(in the rows, 128 means zero)
X: rows in several groups, each row roughly a mix of its group's directions (some rows in no group)
X (99 x 18)
[[141 123 127 154 122 126 120 137 149 179 113 108  74 113 127 159 131 112]
 [168 113 132 121  95 131 142 104 134 168 161 107 134 113  98 102 145 120]
 [114 118 125 165 112  80 117 144 110  86 121 130 147  96 158 124 136 138]
 [164 132  94 103 104 118 157 106 145 142 151 121 126 169 117 133 162 128]
 [147 138 149 165 119  91 126 129 137  99 142 140 165 130 142 145 107 170]
 [119 146 102 164 120  88 134 134 133 101 141 158 106 147 150 154 161 136]
 [126 132 112 129 149 114 142 153 121  76 139 158 146 153 166 133 154 148]
 [123 129 145 156 144 129 101 154 127 160 117 118  82  95 139 160 112 106]
 [147 122 126  89 145 172 161 131 141 121 144 142 152 162 128 102 152 142]
 [150 136 101 117 100  94 146  97 148 115 125 116 158 171 121 142 127 155]
 [135  79 130 120 140 153 135 155 114 137 116 114 126  88 136  86 155 114]
 [112 135 129 168 162 102 117 150 111  90 133 166 124 125 156 151 127 141]
 [146 105 111 176 125 104 148 151 146 123 123 142 105 124 149 131 173 150]
 [180 113 136  99  99 150 153 141 152 146 135  94 138 142 123 109 133 145]
 [ 95 130 148 156 163 140 100 155 115 133 109 143  92  99 141 146 109 113]
 [181 122 119 132  96 101 155 123 151 125 147 116 154 153 131 131 144 160]
 [130 102 143 107 145 178 127 153 130 157  95 102 105 111 117 108 111 119]
 [132 114 125 116 172 152 120 172 123 145 110 121  93 120 161 151 141 105]
 [115 123 136 172 143 124 113 155 121 144 135 146  78  92 142 143 146 108]
 [ 98 141 123 103 113 140 135  91 110 108 154 150 156 137  98  86 135 117]
 [147 116 146 155 128 124 115 172 144 143  96  99  98 108 152 154 108 140]
 [ 99 118 132 150 151 134 123 147 100 106 147 166 118  94 142 102 163 109]
 [108 127 130 152 152 138 116 160 111 133 140 153  80 100 148 132 156  98]
 [115 111 140 154 146 139 110 154 120 159 112 124  78  85 133 133 132 101]
 [111 126 145 140 163 144 122 167 107  97 147 164 128 108 163 117 149 123]
 [135 124 124  78  96 159 145 107 133 142 137 106 147 135 104  87 140 114]
 [109 121 154 108 158 168 108 155 105 138 133 128 121  89 144 113 127  92]
 [161 125 135 109 101 132 131 100 144 169 120  89 139 134  92 128  96 133]
 [171 107 129 137 159 112 133 172 111 112 151 135 135 121 168 143 147 138]
 [153 127 136  98 130 147 123 124 149 169 100  87 125 142 116 153  89 129]
 [165 136 117 126  84  99 131 119 157 159 127  87 118 138 132 159 132 128]
 [125 135 136 170 150  88 100 141 119 131 125 133 116 105 155 177 113 122]
 [123 120 166 152 160 143 115 166 108 111 150 154 134  89 154 119 127 128]
 [148 136 104  74 117 143 155 104 138 130 142 120 150 174 116 118 146 128]
 [ 72 147 136 134 153 136 103 111  96 109 129 158 127 115 111 122 101 110]
 [123 127 155 106 111 143 127 138 106  91 147 126 175 113 124  81 111 138]
 [ 89 134 135 151 129 100  95 128  91 111 139 139 131  81 141 127 124  99]
 [118 126 140  80 136 187 129 125 123 153 133 120 123 125 108  98 127  99]
 [144 108 125 183 128  96 127 153 123 132 141 139 101  93 147 134 160 128]
 [120  91 133 158 127 126 117 149 121 149  94 106 100  76 127 110 129 116]
 [ 99 121 153 166 140 127  98 145 117 138 101 124 102  81 128 134  99 119]
 [153 129 119 102  92 115 152 111 136 101 141 116 176 156 123 106 132 153]
 [ 96 128 132 182 138 104 106 150 118 116 115 146  95  95 146 144 129 122]
 [136  99 122 131 105 137 155 154 139  96  98 116 136 139 121  84 129 170]
 [142 113 138 160 135 134 120 162 145 163 107 113  74 106 140 152 127 125]
 [156 120 121  87 112 154 153 113 156 146 111  98 142 165 107 116 119 145]
 [130 116 142 168 156 135 115 156 123 154 135 144  81  91 140 142 141 110]
 [146 127 136 103  94 127 146 128 126  92 146 117 181 139 127  93 127 155]
 [132 140 109 149  98 103 154 100 145 107 155 155 143 154 120 115 165 150]
 [128 137  99  78 115 121 142  94 129 110 121 116 166 172 115 122 122 133]
 [137 133 136 103 139 126 131 128 123  91 116 122 179 157 128 129  85 164]
 [115 154 146  95  97 140 101 115 125 156 128  91 123 115 115 135  93  96]
 [171 116 128 110  95 117 134 116 147 156 115  78 146 135 113 136 102 142]
 [113 127 126 107 147 163 119 131 114 167 133 128  81 112 115 124 141  81]
 [ 96 114 150 160 143 134 101 151 114 136  99 125 101  79 131 125 107 115]
 [176 131 150 143 114 104 126 100 135 156 160 118 158 122 107 145 102 144]
 [123 158 134 143 104  99 100 109 133 154 126 108 104 122 117 173  93 113]
 [113 154 116 137 139 100 131 113 123  82 147 167 160 157 145 146 136 146]
 [ 83 142 151 162 153 123  94 135 110 118 116 147 117  98 134 144  96 119]
 [153 122 164 171 133 103 109 118 120 149 148 128 146  88 119 144  96 137]
 [122 130 100 133 145 130 129 108 143 175 115 132  78 140 119 159 152 101]
 [106 141 133 130 137 113 126 128 101  70 153 163 168 132 139 111 128 140]
 [115 123 139 150 142 142 109 144 123 167 125 127  75  90 130 139 135  92]
 [105 142 129 115 117 123 131 103 104  86 156 154 172 137 109  94 123 135]
 [138 129 122 155 122 122 120 122 147 182 121 116  73 119 116 161 131 109]
 [127 135 110 157 145  96 139 137 125  86 142 168 135 150 155 146 154 150]
 [104 159 143  86 146 157 120 110 122 109 132 140 164 155 120 130  92 130]
 [132 120 132 190 129  87 123 150 124 107 135 148 122 104 154 142 145 145]
 [113 139 103 101 166 110 117 125 111  99 101 128 145 164 143 162 102 131]
 [143 127 134  89 112 157 129 108 139 171 117  90 125 136  93 120 100 117]
 [117 139  92  83 117 138 142  86 141 143 114 117 128 169 107 127 142 112]
 [122 144 132  70 131 167 139 120 135 111 124 121 163 165 122 112 109 137]
 [122 119 118  88  98 159 147 105 133 136 119 107 136 140  90  80 132 124]
 [166 125 140 108  94 141 135 118 154 166 120  84 128 136 101 125 102 137]
 [125 139 100 146 130  99 147 107 127  99 156 171 136 156 132 131 168 141]
 [151 121 136 102 110 155 131 132 153 170  98  80 111 135 112 131 104 127]
 [108 115 123  92 114 168 140 114 119 137 129 123 128 118  99  73 148 104]
 [154 108 147 115 119 144 118 120 118 179 139  95 121  93 100 114 111 104]
 [124 121 112 179 134  93 133 132 125 116 146 162 111 115 148 137 176 128]
 [141 105 139 146 173 142 138 173 124  97 119 152 137 129 157 123 134 159]
 [131 124 135  75 134 185 146 123 131 136 130 122 141 149 106  92 125 126]
 [135 123 128 161 134 126 117 138 142 175 120 122  70 109 129 160 135 110]
 [153 118 126 142 141 122 124 163 152 148  93 104  99 132 161 171 124 137]
 [121 128 145 141 115 126 120 107 111 143 178 146 137  85 120 104 157  95]
 [143 145 126 114  95 106 141 123 139  88 132 118 173 162 134 128 113 164]
 [107 132 139  85 117 161 114 108 118 148 111  99 137 120  97 106  95 104]
 [ 81 143 112 127 168 140 124 141 117  98 117 168 109 144 152 137 147 116]
 [127 153 131 161 142  82 109 127 119 108 149 150 141 127 157 175 119 134]
 [164 114 111  84 114 139 160 115 139 128 140 112 162 158 121 106 151 139]
 [104 135 138 157 119 117  97 137 115 153 125 120  85  84 130 144 123  92]
 [124 129 121  97 119 129 143 112 117  83 134 133 184 151 122  94 124 149]
 [131 126 114  81 106 145 140 102 144 140  98  92 144 159 102 115 108 133]
 [131 127 157 176 138  98 102 142 113 119 128 133 132  95 129 148  83 145]
 [145 123 104 151  98  91 127  98 140 169 118 103 101 126 100 148 127 121]
 [118 130 142 105 139 145 135 139 124  78 120 137 183 143 146 106 116 157]
 [145 116 118 132 158 127 119 155 141 159  97 108  89 130 155 173 129 118]
 [166 132 107  99 110 124 160 117 144 117 153 128 156 172 132 123 156 146]
 [161 125 114 158 132  86 134 143 149 121 114 123 126 149 154 173 128 160]
 [120 133 108 124 151 119 144 146 118  79 143 164 144 155 161 127 162 140]]
one row of each group, then the others: which group is each in?
[168 119 137 184 117  84 130 137 139 133 144 131 128 115 136 152 128 158] -> (110)
[101 166 146 105  97 118  98 112 108 113 140 112 150 120 118 132  84 112] -> (41)
[124 139 110 121 121 134 121 111 131 177 130 118  71 131 103 146 134  90] -> (38)

[133 108 115  74 116 163 144 121 135 145 102  94 135 142 109  96 130 119] -> (38)
[121 140 113  90 147 148 148 135 122  96 154 157 145 163 148 116 165 124] -> (38)
[100 141 113 106  96 122 133  88 111 112 156 140 151 129 105  92 150 107] -> (41)
[175 115 137  91 102 156 150 134 149 147 132  92 145 143 119 108 125 144] -> (38)
[179 107 121 141  92 117 155 154 152 133 137 108 116 133 140 121 161 151] -> (38)
[147 127 101 147  81  91 154 114 154 116 126 120 134 154 126 125 153 158] -> (41)
[116 104 124 157 117 133 132 152 126 138 128 133  89  87 139 102 176 108] -> (41)
[103 132 121  78 120 169 136 105 121 134 136 127 134 134 106  87 144  98] -> (110)
[126 123 148 121 110 151 113 116 138 179 110  94 108 101  99 122 101 107] -> (110)
